In the data rows, 128 means zero.
Here are some points, each followed by its number:
[131 113 168 124 111  60 184  95 146  79 145  61 141 146 169 118  99 165
 126  90 179  56  92 157 154  74  94 132 138 137  69 156 183  90 156 132
 134 164 102 183 102 102 183  92 183 123 131 168] 0
[ 71  86 148 106 181 131 118 135 131 152 148 185 105 118 184 125 125 151
  94 161 127 156 121 136 107 137 113 153 104 127 102 130 132 150 141 104
 108 225 145 116 114 122 101 106 193 149 108 123] 1
[ 66  84 163  99 197 129  97 136 140 144 147 183 105  88 170  78 130 166
  83 150 102 145 130 157  82 143 107 176 118 141 103 108 112 167 145 110
 109 218 136 104  93 141  92  97 194 164 141 113] 2
[116 147 171 130 103  79 140 116 152 103 151  90 136 129 148 110 122 163
 111  94 135 102 100 170 189 110 133 118 122 153 126 146 168  90 141 131
 114 133 116 136 106 112 163 118 181 111 119 134] 3
[167 111 143  83 137 147 125 154 163 144 139  98 147 138 147 165 144  96
 111 106  97 100 135  86 148 204 161 152 121 106 139 112  91 121  94 111
 132  70 107 126 175 104 173 135 102 105 124 100] 4
[156 143 142 155 128 151 136 166 135 172 130 107 121 130 106 117 100 113
 128 127 124  85 152 126 105 158 172 192 139 107  76 146 105 140 105 156
 142 103 152 164 147 130  94 160  73  83 147  67] 5
[149  99 108  89 146 141 130 126 155 128 149 124 162 130 112 164 187  76
 115 123  95 117 155  84 107 195 137 158 115 115 159  70  81 135 114  96
 137  76  76 106 128 120 181 121 114 142 128 122] 6
[182  95 138 113 151 130  90 182 134 167 158 102 151 110 138 144 116 108
 149 118  91  90 178 148  92 139 156 183 116 101  62 161  92 162 147 152
 157  87 127 198 160 153  91 126  45  50 128  63] 7
[ 91 190 111 187  97 188 196 100 119 156  75 172  75 116  84  92  96 123
 124 172 153 134 143  83  97 126 127 154 156 126 140 116 120  92  91 135
  93 176 160 120 107  75  70 181  83 209 204 121] 8
[106 166 136 138 116 119 109 117 141 118 120 122 144 128 106 110 121 158
 101 111 112 174  67 139 201 107 156  77 113 165 179 122 135 113 115 129
 113 103 160  85 147 151 135 135 171 117  71 127] 9
[162  79 124  76 145 158 123 145 162 127 145 111 156 137 120 188 163  83
 119 123 105 112 160 106 129 188 164 141 108  77 169  84  95 116 103 121
 133  82  88 109 169 108 203 133 123  99 120 106] 10
[193  99 133 121 150 137 101 178 131 172 134 100 140 140 152 149  94 103
 156 108 109  86 151 127 108 133 141 152 123 111  59 171 100 170 149 155
 162  89 152 204 179 150 108 128  65  58 105  90] 11
[164  81 105 112 144 121  99 143 121 132 140 138 162 127 135 181 152  71
 147 154 100 116 173 114  77 127 104 123 106 114 126 115  99 157 174 113
 163 107 102 175 149 134 136 118  78 130 115 119] 12
[108 163 116 177  87 139 125 136 108 144  96 160 137 103  84 112 132 123
 121 151 126 168 137 148 151 110 149 100 110 136 170 110 131 102 150 140
 117 153 161 126 118 121 108 156 131 145 102 100] 13
[119 180 125 130 130 125 117  82 145 109 110 113 136 148 113 113  98 164
 109 111 115 160  62 107 183 103 130  93 142 180 179 128 125 123 101 114
 109  96 163  73 140 147 133 137 161 142 102 158] 14
[181  82 165 116 149 124 112 184 156 158 148  67 163 117 146 150  89 125
 118  97 111  89 142 148 144 153 185 189 105  84  58 158 112 131 124 153
 162  78 125 186 195 135 124 109  76  18 100  37] 15
[134  96 116  97 137 158 136 139 142 128 147 124 134 162 143 198 166  95
 146 126 130 113 137 102 145 185 155 128 128  73 143 113 117 115  76 115
 128  98 100 107 163 108 172 127 126 105 107 132] 16
[130 158 127 111  94 121  79 134  99 127 131 157 136  98 122 108 164 113
 121 123  97 189 121 141 175 139 133  57 100 167 201 109 124 114 147 111
 105 106 141  95 134 143 134 138 140 145  82 130] 17
New points follow, each followed by the number of its nearest point above.
[ 94 174 111 202  96 170 183 100 132 131  59 155 103 115  70 120  81 133
 122 173 161 133 136  84  97  97 121 130 161 114 152 111 141 100 115 142
 117 158 147 125 132  87  92 173  93 190 185 117] 8
[120 154 114 152 110 100  80 126  97 114 107 166 159 119 102 115 144 133
 137 130 105 181 100 151 170  70 118  44 108 183 189 120 147 146 177 121
 130 124 164 114 121 172 122 132 169 143  50 152] 17
[147  83 106 119 143 128  92 170  99 136 146 131 124 112 139 134 149 114
 173 141 119 135 178 148  60 133 132 168 123  87  78 150 128 158 141 138
 178 112  99 165 129 151  82 104  55  81 155 101] 7
[164 137 150 103 129  99 143 124 131 141 158  75 108 134 152  69 121 139
 135  74 132  70 129 140 102 136 114 187 146 153  56 169 114 138 127 143
 124 102 124 164  91 136 125 114 110 106 188 138] 5
[ 93 161 131 151 127 171 161 112 128 147  94 167  86 117 110  99 100 126
 110 170 148 137 144 107 100 144 116 160 145 128 140 104 117 110 104 125
  95 199 154 117 114  92  79 156 110 197 177 118] 8
[ 88  73  65 150 117 110 132 127  62 107 151 174 100 115 137 171 189 126
 191 179 167 158 172 159  32  75  82 103 135  83  86 153 175 146 166 131
 175 161  84 145  84 138  94  92 106 132 158 179] 12
[192  96 129 118 138 125  97 170 113 156 133  98 137 126 163 137  95  99
 148 110 112 104 143 114  93 134 114 147 130 111  60 169 111 166 164 149
 170  95 137 201 169 145 111 116  63  85 135  85] 11
[ 90  87 146  96 169 122  94 142 148 110 146 158 121  98 150 126 150 126
  98 160  99 138 149 129  71 167  96 152 126 123 136  75 125 159 153 105
 141 172  86 101 114 130 121 110 151 169 149 119] 2
[199 115 143  89 143 163 127 169 152 190 156  72 137 163 152 145  98 100
 121  79 111  86 120 107 160 194 181 178 114 106  65 167  73 132  86 146
 118  72 167 167 184 125 139 145  90  50 108  69] 15
[205 112 164  96 152 151 111 192 159 186 154  78 133 144 146 139  87 106
 130  84 109  73 140 129 159 189 185 191 123  99  59 166  79 148  97 164
 133  66 156 183 207 143 118 134  70  15 111  50] 15
[111 182 132 148 107 109  81 141  94 129 120 170 122 108 101  72 165 129
 130 123  96 181 114 176 184 113 152  59 105 187 196 117 144 135 145 128
 112 119 158  97 111 160 115 148 158 135  68 140] 17
[110 159 112 197 102 162 156 128 115 139  82 160 103 110  79 116 106 105
 145 176 148 116 173 105  68 109 113 138 154 110 121 119 129 133 139 143
 132 148 136 160 126 111  75 166  62 174 188 108] 8
[152 128 128 101 121 128 104 151 136 129 130 143 156 132 114 138 163  95
 128 109 102 156 130 120 173 166 154 101 104 140 182  92 111 133 134 112
 115 100 123 108 145 144 153 142 148 122  71 119] 17
[152 101 120 143 146 115 100 163 131 138 131 108 139 127 142 155 106 120
 150 130 103  95 138 125  87 113 110 136 147 125  67 156 120 175 165 152
 182  89 131 187 156 152  91 117  69  94 130 103] 11
[110 160 126 145 105 108  63 128 104 131 111 162 143 108 121 104 165 139
 133 122  88 182 110 188 215 107 128  39 107 195 209 123 132 127 161 130
 121 106 165 103 126 150 115 125 161 129  51 141] 17
[ 99  85  96 156 108 118  95 159  76 120 122 161 150  84 119 146 181 142
 150 144 132 194 148 183 133 103 150  79 108  97 137 134 151 128 152 137
 167 120 118 112 122 159 104 101 125  92  78 113] 13
[145 142 125 118 124 160 151 112 143 128 114 140 131 139 122 147 144  77
 122 140 126 114 155  65 117 171 127 134 131 110 170  91 112 123 105  94
 111 102  98 112 153  96 160 153 100 168 145 132] 6
[106 176 102 161  99 115 100 124  80 135 108 190 129 101  92  88 166 118
 135 152 111 176 139 160 139  93 119  80 114 191 180 123 130 132 162 123
 113 144 158 125  81 142  88 142 123 169 110 143] 13
[ 76  97 160  89 191 148 113 132 135 161 157 175  77 101 177  79 128 159
  83 140 107 150 131 141 104 173 113 173 117 149 109 123  97 155 108 108
  82 214 144  84  95 125  79 113 176 175 164 125] 2
[157 120 157 124 128  88 140 136 140 116 152  80 126 140 153 122 106 135
 141 100 139  59 133 150 115 121  98 147 154 128  67 155 146 139 162 156
 136 125 111 181 125 129 143 115 124 104 146 138] 0
[ 96 133  83 230 100 145 166  99  97 121  49 186 132  92  68 148 102 112
 149 206 164 120 192 117  54  40  74 121 151 110 143 107 162 122 195 144
 148 196 128 180  90  94  91 146  89 198 167 135] 8
[132 166 127 141 121 115  87 123 114 124  98 142 143 122 115  99 130 152
 122 113 103 184  83 154 214 103 142  68 112 192 197 122 133 129 133 119
 125 117 166  98 137 152 133 123 168 131  59 145] 9
[ 87  56  48 137 128 151 124 134  45 124 154 179  94 121 135 181 208 126
 199 184 170 188 192 171  43 105 123 118 118  53  98 161 148 137 113 134
 173 142  89 120  95 142  85  84  83 106 166 154] 12
[100 160 118 176 102 117 189 102 105 112 105 135  99 121  87  78 117 130
 134 151 166 103 145 125  68  91  97 154 157 147 106 120 145 110 137 138
 128 170 119 145  67 105  87 144  95 196 200 153] 8
[161 142 138  93 122 131 106 140 134 136 124 136 158 137 131 130 158 101
 123  97 101 144 119 111 182 169 158 101 109 135 184 102 114 127 118 108
 108  92 127 105 151 133 176 142 153 123  74 126] 17
[ 84  71  52 144 124 144 136 141  51 124 148 175  88 129 136 169 200 122
 199 173 176 183 170 147  51 118 128 118 133  57  83 162 158 144 110 129
 167 147  98 105  92 142  74 101  88 108 149 161] 12
[105 169 103 214  92 165 185 120 104 122  41 182 105 107  62 115  93  98
 145 193 173 133 165  78  74  85  92 126 158 105 147  89 156 111 151 135
 130 202 131 153 121  92  80 165  71 218 163 131] 8
